In the data rows, the value 128 means zero.
Here are some points:
c(93, 158, 117, 88, 157, 118, 190, 168, 90, 148, 80, 66, 202, 60, 51,
  92, 80, 99, 55, 102, 128, 154, 125)
c(92, 117, 114, 111, 133, 101, 127, 129, 150, 141, 148, 140, 124, 128, 111,
  126, 144, 132, 147, 126, 156, 125, 166)
c(115, 198, 143, 147, 120, 133, 84, 92, 145, 135, 125, 72, 153, 71, 154,
  99, 96, 140, 131, 139, 127, 143, 104)
c(132, 137, 134, 119, 169, 163, 183, 133, 89, 129, 99, 80, 157, 64, 97,
  136, 96, 133, 76, 81, 162, 167, 82)
c(137, 115, 135, 141, 112, 74, 64, 102, 175, 138, 141, 142, 109, 167, 182,
  126, 135, 111, 220, 156, 113, 113, 179)
c(166, 137, 140, 137, 117, 123, 81, 105, 160, 136, 145, 196, 67, 197, 188,
  140, 169, 137, 170, 134, 146, 83, 154)
c(116, 96, 130, 75, 114, 157, 192, 132, 112, 122, 104, 131, 125, 111, 77,
  102, 128, 118, 89, 96, 152, 151, 124)
c(123, 82, 91, 108, 113, 112, 86, 166, 151, 148, 138, 154, 121, 166, 72,
  127, 176, 90, 145, 136, 143, 107, 181)
c(97, 110, 101, 121, 110, 88, 97, 135, 134, 120, 119, 160, 145, 121, 108,
  93, 133, 118, 125, 149, 136, 112, 138)
c(103, 106, 81, 137, 125, 121, 92, 153, 161, 167, 133, 174, 85, 167, 156,
  131, 142, 142, 174, 133, 133, 93, 157)
c(151, 160, 148, 148, 134, 147, 142, 128, 76, 153, 126, 75, 139, 76, 142,
  186, 76, 176, 110, 122, 114, 175, 105)
c(133, 72, 116, 120, 151, 105, 139, 137, 155, 143, 140, 176, 120, 152, 120,
  101, 163, 134, 134, 99, 125, 106, 152)
c(103, 125, 149, 160, 130, 106, 84, 131, 139, 155, 136, 114, 148, 123, 103,
  103, 106, 124, 149, 121, 135, 136, 138)
c(144, 67, 125, 112, 145, 135, 137, 113, 156, 104, 122, 180, 75, 187, 154,
  149, 160, 90, 123, 158, 126, 88, 159)
c(85, 105, 85, 127, 133, 154, 137, 133, 124, 107, 140, 112, 124, 131, 112,
  134, 148, 130, 92, 113, 155, 127, 125)
c(159, 45, 82, 128, 143, 73, 121, 125, 153, 125, 131, 207, 63, 206, 120,
  132, 157, 97, 146, 151, 111, 108, 151)
c(144, 142, 159, 105, 137, 144, 165, 132, 90, 137, 126, 99, 127, 106, 113,
  134, 102, 122, 109, 116, 105, 155, 134)
Then 16 other points, each followed by its number:
c(123, 128, 122, 148, 145, 132, 89, 126, 136, 118, 144, 135, 121, 127, 181,
  135, 150, 144, 132, 133, 124, 127, 114) 0
c(141, 159, 150, 139, 147, 150, 165, 96, 92, 111, 113, 78, 157, 82, 122,
  126, 122, 146, 104, 109, 117, 182, 89) 1
c(111, 184, 117, 135, 94, 128, 135, 102, 111, 131, 99, 100, 153, 83, 139,
  97, 104, 157, 128, 150, 128, 150, 136) 2
c(100, 158, 146, 118, 106, 138, 140, 131, 135, 124, 140, 123, 119, 157, 118,
  113, 135, 138, 112, 114, 138, 156, 130) 3
c(105, 103, 115, 130, 145, 113, 139, 149, 154, 151, 126, 157, 123, 120, 105,
  119, 140, 99, 113, 130, 144, 100, 148) 4
c(193, 44, 195, 90, 154, 157, 169, 123, 126, 85, 112, 230, 53, 229, 150,
  179, 163, 79, 109, 115, 144, 83, 99) 5
c(108, 139, 118, 102, 102, 134, 124, 141, 140, 132, 141, 132, 116, 126, 108,
  140, 123, 145, 148, 148, 133, 119, 155) 6
c(99, 99, 103, 108, 163, 146, 172, 142, 84, 101, 81, 116, 159, 82, 76,
  129, 121, 124, 74, 114, 124, 139, 121) 7
c(161, 131, 137, 134, 117, 109, 96, 115, 171, 112, 142, 169, 120, 176, 166,
  124, 151, 128, 151, 157, 158, 102, 150) 8
c(133, 134, 164, 130, 111, 135, 150, 137, 127, 141, 118, 128, 128, 135, 156,
  144, 128, 132, 144, 146, 145, 133, 147) 9
c(170, 94, 174, 99, 137, 118, 137, 138, 129, 119, 130, 178, 57, 170, 149,
  157, 137, 124, 101, 134, 134, 98, 132) 10
c(101, 157, 123, 141, 121, 100, 124, 138, 114, 148, 112, 88, 141, 136, 107,
  136, 127, 96, 120, 142, 140, 147, 99) 11
c(163, 121, 142, 131, 153, 122, 137, 132, 134, 121, 131, 119, 125, 127, 152,
  105, 109, 129, 108, 117, 116, 148, 121) 12
c(127, 158, 160, 111, 153, 156, 152, 143, 108, 119, 120, 88, 146, 68, 92,
  152, 80, 140, 79, 115, 77, 152, 102) 13
c(132, 127, 131, 115, 140, 144, 148, 156, 130, 131, 138, 128, 105, 135, 134,
  119, 116, 151, 116, 166, 145, 122, 143) 14
c(113, 203, 138, 137, 105, 104, 111, 117, 108, 159, 88, 62, 187, 38, 115,
  87, 84, 158, 129, 128, 118, 168, 107) 15
Which of these numbered points is nearest to each point below, looking only along the 3 directions in which the first points spread most? Its number follows each.
c(120, 109, 144, 106, 132, 166, 163, 147, 119, 109, 107, 104, 143, 112, 80,
  130, 114, 118, 86, 132, 132, 156, 110) > 7
c(159, 90, 145, 107, 169, 127, 153, 126, 153, 120, 153, 216, 81, 200, 141,
  149, 152, 114, 123, 107, 115, 100, 140) > 10
c(145, 3, 104, 77, 172, 140, 167, 152, 141, 109, 128, 248, 42, 225, 113,
  150, 160, 113, 118, 117, 146, 67, 139) > 5
c(122, 163, 149, 103, 140, 149, 178, 138, 73, 142, 125, 103, 151, 114, 88,
  133, 104, 144, 85, 116, 121, 159, 101) > 13
c(139, 171, 160, 113, 121, 151, 128, 143, 117, 127, 129, 55, 148, 74, 108,
  150, 97, 153, 104, 123, 102, 170, 78) > 1
c(143, 100, 138, 111, 141, 149, 146, 131, 132, 126, 142, 139, 103, 161, 128,
  132, 133, 116, 130, 108, 122, 119, 125) > 14
c(163, 129, 141, 109, 154, 142, 145, 125, 92, 91, 121, 146, 85, 145, 121,
  149, 123, 123, 92, 131, 126, 126, 117) > 14
c(145, 187, 120, 152, 84, 126, 107, 132, 108, 134, 114, 71, 155, 66, 139,
  110, 116, 132, 123, 159, 96, 164, 101) > 2
c(101, 137, 127, 120, 121, 159, 118, 132, 122, 167, 128, 104, 167, 107, 119,
  110, 174, 129, 123, 110, 138, 148, 130) > 11
c(136, 158, 133, 144, 141, 141, 123, 128, 131, 104, 155, 125, 143, 125, 136,
  122, 119, 112, 135, 138, 142, 118, 126) > 9
c(118, 118, 118, 136, 115, 142, 130, 127, 102, 136, 109, 135, 149, 111, 123,
  136, 146, 115, 134, 137, 148, 136, 138) > 3
c(133, 97, 132, 180, 125, 93, 102, 111, 180, 121, 158, 191, 96, 200, 175,
  121, 158, 136, 158, 169, 127, 96, 161) > 8
c(164, 146, 148, 155, 105, 94, 81, 77, 157, 130, 147, 138, 119, 122, 186,
  154, 138, 154, 170, 125, 114, 96, 116) > 0
c(162, 148, 164, 128, 144, 121, 157, 103, 102, 92, 122, 110, 157, 113, 174,
  109, 107, 157, 115, 112, 112, 127, 92) > 12
c(95, 154, 81, 114, 140, 109, 128, 141, 134, 146, 111, 100, 152, 80, 80,
  115, 133, 153, 118, 124, 134, 133, 127) > 11
c(104, 223, 157, 149, 95, 115, 103, 125, 132, 162, 139, 26, 202, 71, 117,
  117, 60, 178, 140, 137, 102, 191, 102) > 15
c(139, 132, 94, 133, 105, 110, 96, 127, 151, 119, 147, 173, 111, 202, 170,
  110, 152, 122, 167, 126, 140, 100, 146) > 8
c(138, 141, 181, 122, 120, 145, 149, 142, 142, 87, 123, 107, 146, 103, 162,
  128, 118, 146, 130, 106, 110, 126, 113) > 12
c(126, 112, 115, 147, 108, 98, 90, 146, 157, 140, 130, 153, 105, 166, 162,
  136, 156, 136, 160, 167, 135, 102, 181) > 8
c(109, 133, 112, 129, 156, 121, 124, 134, 129, 138, 142, 132, 133, 113, 90,
  127, 115, 120, 114, 148, 112, 136, 133) > 3
c(127, 154, 169, 108, 123, 142, 161, 150, 75, 116, 126, 104, 160, 77, 90,
  138, 104, 144, 69, 116, 127, 165, 128) > 13
c(103, 86, 108, 123, 160, 159, 143, 161, 156, 148, 125, 167, 136, 139, 69,
  123, 149, 115, 99, 147, 158, 118, 147) > 4
c(156, 134, 146, 161, 100, 108, 96, 99, 136, 141, 164, 138, 111, 137, 170,
  153, 141, 119, 139, 125, 149, 96, 121) > 0
c(101, 150, 133, 130, 114, 119, 102, 123, 123, 113, 104, 122, 150, 87, 97,
  104, 103, 138, 131, 127, 106, 138, 138) > 11
c(158, 102, 120, 110, 147, 171, 170, 142, 93, 88, 109, 112, 144, 127, 92,
  139, 105, 121, 66, 135, 125, 147, 90) > 7
c(153, 193, 139, 137, 128, 131, 154, 138, 97, 112, 137, 86, 150, 102, 117,
  131, 124, 142, 106, 123, 92, 142, 87) > 1
